In the rows, 128 means zero.
One turn sends every row of this set to another row. A few are shown first. Where does it send the rows asked after them?
G: [189  94 117 108 132 104  91 133 133 152 164 121 127 143 122 112 127 123
 118 112 130  98  98 143 137  84 111 125 123 140 118 116 127]
F: [140  96 106 117 124 107 103 133 137 106 138 112 131 129 118 128 130 163
 125 161 126  94  84 141 157 121 110 144 129 125 121 128 113]
A: [170 158 116 100 149 122 108 153 106 142 132 127 111 120 122 124 133 137
 128 120  98 103 116 163 127 139 128 121 109  93 125 130 138]
R: [162 116 143 116 106 153 152 127 102 139 132 125  98 151 110 117 127 118
 145 141 121 119  90 136 145  97 161 124 132 134 143 123 105]
B: [147 121 121 128 118 117 108 139 140 119 164 105 136  90 107 127 112 139
 136 153 101 134 106 137 121  78 121  86 131 113 120 139  95]
K: [167 134 135 113 132 195 116 116 137 109 138 131 136 130 105 120 122 146
 132 117 125 125 109 144 145 146 116 110 153 130 113 114 112]
Y: [155 142 131  80 134 167 117 159 119 124 143 150 128 119 123 110 107 118
 128 117 111 107  88 143 133 129 110 107 152  96 122 151 127]
X: [145  95 154 130 117  96 111 130 132 131 124 109 121 121 116 138 129 118
 138 144 135 107 118 130 120 152 105  94 135 126 133 109 105]
J: [163 105 119 125  91 111  89 141 160 140 102 130 110 117 111 136 120 129
 133 148 122 118 113 134 125 108 156 112 118 105 115 122 120]
S: [143 106 122  67 120 120 121 124 129 127 137 143 142  97 115 134 130 141
 115 139  96 119  90 141 147  85 116 147 137 121 131 145 105]
C: [166 120 121 115 114 113 129 129 137 151 164 110 124 127 133 159 106 125
 116 132 124 116 103 121 143 111 102 108 131 128  83 110 146]
P: [162 130 118 122 159 160  95 147 115 140 155 143 137 150 125  92 123 143
 128 122 127 115 100 152 137 116 153  95 133 109 127 114 120]
H: [162 144 117 132 141 149 100 127 126 147 141 140 153 132 119 129 147 149
 130 129  97 125 150 163 119 133 113 105 125 128 128 113 122]
M: [170 115 143 115 138 129 132 104 124 109 162  97 119 113 101 149 126 145
 145 116 103 130 113 131 151  88 122  95 139 147 132 118 117]
U: [131 133 109 122  99 107 141 131 124 143 125 145 101 117 120 153 129 137
 144 153 137 124  98 134 113 115 127  98 144 141 128 141 119]
V: [181 163 120 107 108 146 111 140 129 124 129 125 125 125 108 120 129 155
 137 119 104 115 126 150 129 147  94 123 134 127 130 162 107]
L: [146 105 165 128 113 140 120 134 121 132 135 136 128 157 127 112 115  86
 150 121 122 102  98 145 124  96 117 120 142 141 150 133 108]
Z: [154  99 137 108 119 162 123 115 125 127 105 134 123 129 107 127 120  79
 118 134 109 112 102 141 125  97 142 136 127 123 125 105 107]

A turns into H
S turns into G
B turns into F
Now these:
L turns into R
Y turns into P
X turns into U

One turn sends every row of this set to another row. A few are shown first. Where does it send the rows asked after them?
mudu: [156 157 151 127 140 101 134 119  83 143 160 120 145 139]
Funol: [131 119 129 117 122 132 156 122  78 165 121  95 181 131]
Kod: [119 131 140 141 137 102 127 129  89 166 131  99 168 174]
bel: [140 139 163 140 156 137 135 111  77 140 127 115 158 127]
padof: [141 117 132 165 127 118 135  97  93 184 118 102 149 135]
tusag: [127 142 132 141 148 144 120 134  65 142 138 113 163  96]
pive: [149 153 126 121 159 115 151 119  63 139 135 131 153 113]
vuzog: [108 124 123 140 128 107 120 145  44 158 160 105 153 132]
fules: [107 158  96 140 159 112 124 133  87 158 147 100 138 105]
lilu: [139 137 158 156 140 118 147  93  79 144 151 115 121 126]
bir: [ 96 157 116 136 157  82 130 130  82 156 129 101 145 139]
zab: [110 122  97 139 139 117 140 144  67 143 137 134 155 146]
delit: [124 144 106 156 150 106 144  96 110 165 153  99 121 114]
Bofem: [109 129 117 119 112 121 145 155  70 161 145  86 157 119]
Bufu: [146 136 148 144 120 111 139 133 100 147 175 100 130 114]
Zeguz: [141 113 154 134 155 141 137 123  64 158 150 109 155 146]
tis: [130 148 108 128 119 102 157 117 105 149 133 124 127 145]
Rik: [109 160 116 124 114  93 139 142  92 160 141  91 131 136]
rimit: [122 100 135 141 136 126 135 129  94 150 147 107 185 139]
zemi: [142 115 142 153 147 124 154  91 105 160 156 108 136 141]
nul: [114 143  98 151 135 100 130 116  63 185 119  96 148 135]
garu: [121 103 119 165 112 118 144 127  77 172 148 105 133 142]
lupad: [117 127  99 161 141 107 155 116  95 149 123 130 120 123]
lod: [132 136 136 143 136 116 151 131 111 156 145  79 150  87]
bet: [112 150 133 152 143 104 146 101 105 132 165 103 131 106]
Vadu: [100 118 106 152 143 106 160 120 114 157 125 100 161 134]
zageb: [112 163 123 145 142 112 116 116  83 150 153  89 154  90]
ves: [120 142 127 124 166 133 117 147  59 157 142 102 163 124]
sanu: [149 129 118 131 115 122 159  97  78 169 120 120 146 142]
sina: [141 148 122 136 151 118 150 116  69 165 122  94 153  82]

Bufu turns into mudu
tis turns into sanu
Now these:
bet turns into lilu
fules turns into delit
zab turns into nul
padof turns into rimit

One turn sends every row of this set to another row. A few are shown first. Where does it send the rows asked after them?
Nono: [150 124 151 132 129 121 123 176  69 115 129 134 128 149 122 103 154 110
  99 136 111  95 121 124 127 154 140 155 132 151 133 122 117 123 101 136]
mogu: [154 103 115 128  91 142 141 156  88 111 155 118 144 137 142 117 138 139
 136 134  76  99 114 141 150 135 170 165 140 121 115 111 137 112 130 119]
zumin: [127 127 142 103 145 131 144 167  85 115 164 109 143 162 133 135 148 131
 136 140  98 112  92 132 111 140 111 117 142 157 144 129 147 129 115 106]
fazev: [155 114 135 123 104 148 121 154 111  90 128 107 111 134 142  89 127 159
 118 118 105 131 138 132 126 143 120  93 110 124 126 164 106 126 157 117]
Tig: [116 131 152 107 150 126 136 167  85 112 159 109 139 163 139 133 142 131
 131 136 106 119  98 137 113 142 110 122 143 149 133 118 133 140 108 101]
Dugi: [143 133 131 127 114 129 124 179 112 155 104 102  88 139 154 100 143 131
 101 120  78  73 143 112 109 124 139 128 141 151 119 111 129 127 142 109]
gunim: [125 131 150 106 147 130 140 168  96 116 159 102 149 155 130 136 150 132
 136 136  89 119  91 136 112 127 108 127 141 154 143 121 134 140 110 101]
tafu: [138 119 115 130 147 152 145 174 102 152 136 144 104 129 126 105 135 144
 122 153 114  88 139 142  97 136 141 105 143 143 133 108 123 109 173  98]
Mivef: [124 119 121 127 146 152 150 168  89 150 140 145 112 143 128 109 136 149
 117 166 107  97 135 149 105 130 137 108 140 148 134 107 127 104 163 102]
kof: [158 129 150 132 127 126 118 175  70 121 131 137 114 146 125 106 150 111
 101 134 115  94 112 119 130 157 144 143 131 144 123 121 118 127  94 134]
Tuf: [156 114 159 123  94 166 119 168 121 115 140  92 106 143 124 148 133 142
 117 110  74 117 119 133 120 116 140 136 129 138 113 134 103 112 158 146]
Muba: [156  96 116 123  95 144 135 163  89 117 155 113 147 132 140 115 145 151
 141 133  76 105 114 131 150 136 164 169 137 117 124 106 139 116 132 126]
Fonif: [153 118 162 131  97 167 114 161 125 118 143  90 111 136 123 145 135 142
 113 109  74 123 135 130 122 121 139 125 130 138 112 127 113 111 154 146]
fiz: [134 119 118 130 150 142 139 160  94 148 129 147 113 128 128 108 138 149
 105 162 111  96 132 143 110 135 140 100 133 151 136 107 127 102 168  95]
Soso: [147 134 119 121 103 122 143 154 117 103 164  96 150  93 110 110 153 148
 121 116  88 104 111 138 119 111 152 128 141 125 144 131 137 165 146 112]
digu: [163 137 117 113 105 118 131 150 123 105 157  96 144  89 119 100 147 145
 126 117  90 108 118 126 123 114 152 126 142 126 149 136 130 164 138 115]
vok: [146 123 133 134 122 132 119 178 114 152 104 107  91 136 151 102 134 127
 102 110  75  75 135 108 111 123 141 130 145 150 118 109 126 137 150 107]
novo: [154 141 117 108 105 119 142 155 119 106 168 108 149  88 121 103 150 135
 128 131  86 102 110 132 128 106 152 131 143 121 141 127 126 158 142 113]
gakug: [158 117 132 134 106 144 119 156 105 102 128 112 102 133 137  85 131 164
 111 133 118 126 148 133 129 147 125  93 120 122 124 164 117 123 159 118]
Zufa: [161 119 140 125 105 144 121 164 104  94 123  95  97 125 137  84 125 162
 115 133 111 134 139 130 126 136 122  92 116 127 127 160 122 132 160 113]

mogu turns into Tuf
novo turns into fazev
Now these:
Mivef turns into gunim
zumin turns into Soso
Nono turns into Muba

One turn sends every row of this set to another row. A few are shown first. Where does it send the rows asked after them?
kizek: [129 164 153 156 137 144 130 151 133  98 153 167 141 121 140 105 148 147
 127 152 131 144 125 115  90 125 125 114 108]
Kol: [115 143 131 124 108 125  94 133 139 115 119 113 173 123 156 114 147 141
 142 131 131 145 168 126 106 148 121 116 127]
Muviz: [102 116 136 146 150 128 132 132 143 133 133 142 131 119 139 140 125 158
 140 155 122 162 160 136  86 138 146 113 117]
kam: [105 154 114 123 134 121 119 128 152 138 135 130 135 126 112 108 155 121
 171 133 153 137 140 112 108 143 116 118 151]
bibez: [116 167 146 126 115 145 121 125 143 125 134 135 116 143 142 127 145 106
 174  95 138 123 123 147  98 147 124 138 138]
tolaz: [130 155 143 174 132 153 126 154 126  99 158 162 126 129 131 135 149 156
 143 147 129 130 139 144  95 134 153 118 139]
vosub: [140 140 170 114  99 141 115 151 131 134 135 123 156 130 150 121 143 145
 144  92 142 140 141 135  77 137 131 127 125]
gudo: [136 154 138 162 138 140 127 146 129  97 165 159 124 119 135 117 165 147
 148 156 133 131 137 126  86 126 144 116 112]
Mig: [126 146 152 113 109 160 120 145 141 140 145 141 115 144 134 122 136 117
 160  98 142 137 128 132  86 142 124 140 148]
rubup: [118 142 124 132 118 128 105 115 133 125 136 160 104  87 146 114  96 156
 127 138 133 128 133 145 102 140 121 106 125]
Bunod: [122 150 131 159 118 108 105 116  85 161 128 170 116 100 127 152 147 139
 143 115 153 125 139 117 115 148 133 128 126]
dupud: [132 153 150 120 122 146 122 135 141 138 142 141 121 146 118 129 144 106
 176  98 141 123 127 129 110 142 144 138 150]
Tesut: [112 136 169 136 156 140 148 131 139 132 133 153 115 136 143 136 120 135
 136 121 127 156 123 136  79 132 146 129 100]
vamet: [110 149 161 141 140 138 110 121 112 118 104 141 133 104 127 136 161 103
 152 109  99 121 114 152 108 136 153 112 113]
bola: [111 147 151 119 113 134 147 136 108 123 113 179 135 121 122 144 145 143
 140 159 132 106 146 126 121 140 131  77 129]
rek: [109 161 158 116 127 132 157 129 106 120 113 174 127 131 121 138 150 133
 139 148 144 103 130 124 114 139 129  80 121]
zavup: [109 142 156 141 139 137  96 127 107 113  93 131 157 106 133 135 156 116
 132 122  97 131 132 144 116 138 154 107 116]
Tamov: [123 118 162 135 153 130 135 133 135 127 134 136 135 128 151 139 132 151
 130 135 124 159 151 132  79 130 159 122  91]
virel: [135 155 167 121 109 139 104 136 129 114 122 116 158 145 161 128 144 126
 146  91 133 132 144 140  97 144 142 133 118]
defo: [142 156 135 145 114  99 116 131  91 142 128 160 109  97 125 159 158 130
 137 113 152 113 132 121 125 142 140 120 141]
lese: [138 157 139 129 118 105 107 138  94 137 114 164 132 103 133 135 145 126
 103 126 148 133 129  89 136 140 118 120 129]
ver: [120 145 140 123 117 110 110 140 142 131 119 118 185 116 130 108 147 150
 144 126 144 146 156 115 107 141 121 106 134]
ridud: [132 141 129 147 116 107  98 116  87 158 132 171 125  95 134 135 149 132
 134 127 146 132 145  97 117 140 125 128 106]
Lobom: [ 95 141 136 138 140 136  98 122 120 117  96 142 149  96 126 122 153 109
 136 144  94 138 133 132 121 137 133 103 122]
peda: [147 143 177 120 103 134 113 148 133 131 127 129 170 136 137 129 135 136
 147  89 133 131 141 131 109 139 149 127 133]
sus: [126 150 160 110 132 137 148 131  97 114 117 166 126 141 126 141 160 127
 135 148 144 102 139 119 114 135 148  88 109]
renab: [ 92 134 144 146 154 138 147 130 149 139 132 158 110 126 133 139 115 143
 145 141 123 159 134 139  86 140 134 123 126]
lomi: [119 165 137 137 141 122 119 110 124 118 132 148  93 105 144 115 113 149
 129 113 155 119 112 155  85 138 133 111 114]
Pizim: [135 128 128 126 127 141  85 123 119 114 133 143 114 110 153 120 102 154
 108 142 134 131 154 134 109 142 147 115 119]
zugol: [114 140 131 122 115 122 109 144 136 131 128 109 162 121 141 110 156 158
 142 126 153 151 160 125  78 142 119 110 136]
Tusat: [136 149 140 129 151 135  98 119 108 109 129 130 103 127 152 123 118 147
 111 118 155 122 133 144  95 140 160 121 108]
vuf: [101 146 113 121 127 143 112 140 145 139 136 125 120 136 125 113 150 129
 158 132 154 147 146 124  87 149 112 126 160]
kem: [ 97 149 140 137 139 137 110 115 124 124 106 152 125  96 121 125 157  97
 158 129  97 127 115 140 114 136 132 109 119]
puvu: [122 160 145 158 127 118 105 122  78 157 115 170 124 118 130 150 135 138
 122 106 156 131 129 113 118 151 133 134 128]
dutad: [ 95 156 110 128 115 129 112 122 154 126 130 133 131 121 139 111 146 121
 171 134 135 138 146 132 104 151 104 121 147]
buvu: [128 135 154 113 117 140 138 135 100 117 118 168 137 131 129 148 154 137
 135 157 131 104 158 120 122 138 150  83 117]
gati: [124 164 158 169 130 157 128 159 129  98 145 169 144 131 136 123 132 157
 121 145 126 141 125 132  98 135 133 117 135]
dom: [137 162 146 144 118 109 110 142  85 138 111 158 128 112 128 157 143 135
 108 109 153 123 129 113 133 148 137 121 147]
Fise: [130 150 146 143 123 118  98 123  81 154 118 168 132 114 137 134 138 130
 112 116 152 138 136  93 122 143 126 134 107]
vik: [143 151 129 130 115  95 113 129  99 141 132 165 113  89 129 138 160 120
 130 127 147 122 133  96 127 135 122 118 123]

gudo turns into kizek
kem turns into Lobom
renab turns into Muviz
Now these:
buvu turns into sus
Pizim turns into Tusat
Kol turns into virel
puvu turns into Bunod
peda turns into dupud
vuf turns into zugol
vik turns into lese

One turn sends every row of this set to another row. A few are shown first. Where does it send the rows asked after them?
vit: [119 102  99  85 130 123 134 122 108 150 121 129 116]
mubef: [123 122 116 156 119 135 157 102  96 145  95 125 100]
sizu: [ 98 133 133 124 111 125 120 134 121 145 152 138 107]
lebe: [119 124 112 148 117 142 152  98  96 136  90 123 101]
fur: [108 138 112 124 145 151 104 106  94 139 116 106 137]
tezu: [101 129 136 122 108 133 123 126 121 149 156 139 113]
parik: [108 127 135 120 104 132 126 131 115 135 154 149 115]
ravu: [145 122  99 147 143 119 118 129 121 123 125 118 154]
sedi: [123 126 116 156 118 129 157 104  88 136  93 131 105]
zin: [143 125  87 137 146 114 118 126 126 132 118 127 152]
vukob: [103 127 136 114 108 123 128 126 119 140 155 144 114]
tuzes: [118 123 115 148 122 132 151 103  89 142  85 130 101]
zub: [140 121  96 141 153 113 120 123 127 137 124 121 154]
vesa: [100 131 130 114 109 134 123 135 116 142 151 146 112]
katin: [142 128  96 145 147 124 118 121 125 129 124 121 158]
fut: [119 124 111 146 122 139 160  92  94 143  93 126 109]
kosud: [142 122  93 139 144 121 113 131 123 132 118 117 154]
nuti: [114 119 103 149 144 136 122 131  98 180 117 135 100]

sizu turns into lebe
vesa turns into tuzes
fur turns into vit
Now these:
fut turns into zub
mubef turns into katin
ravu turns into parik

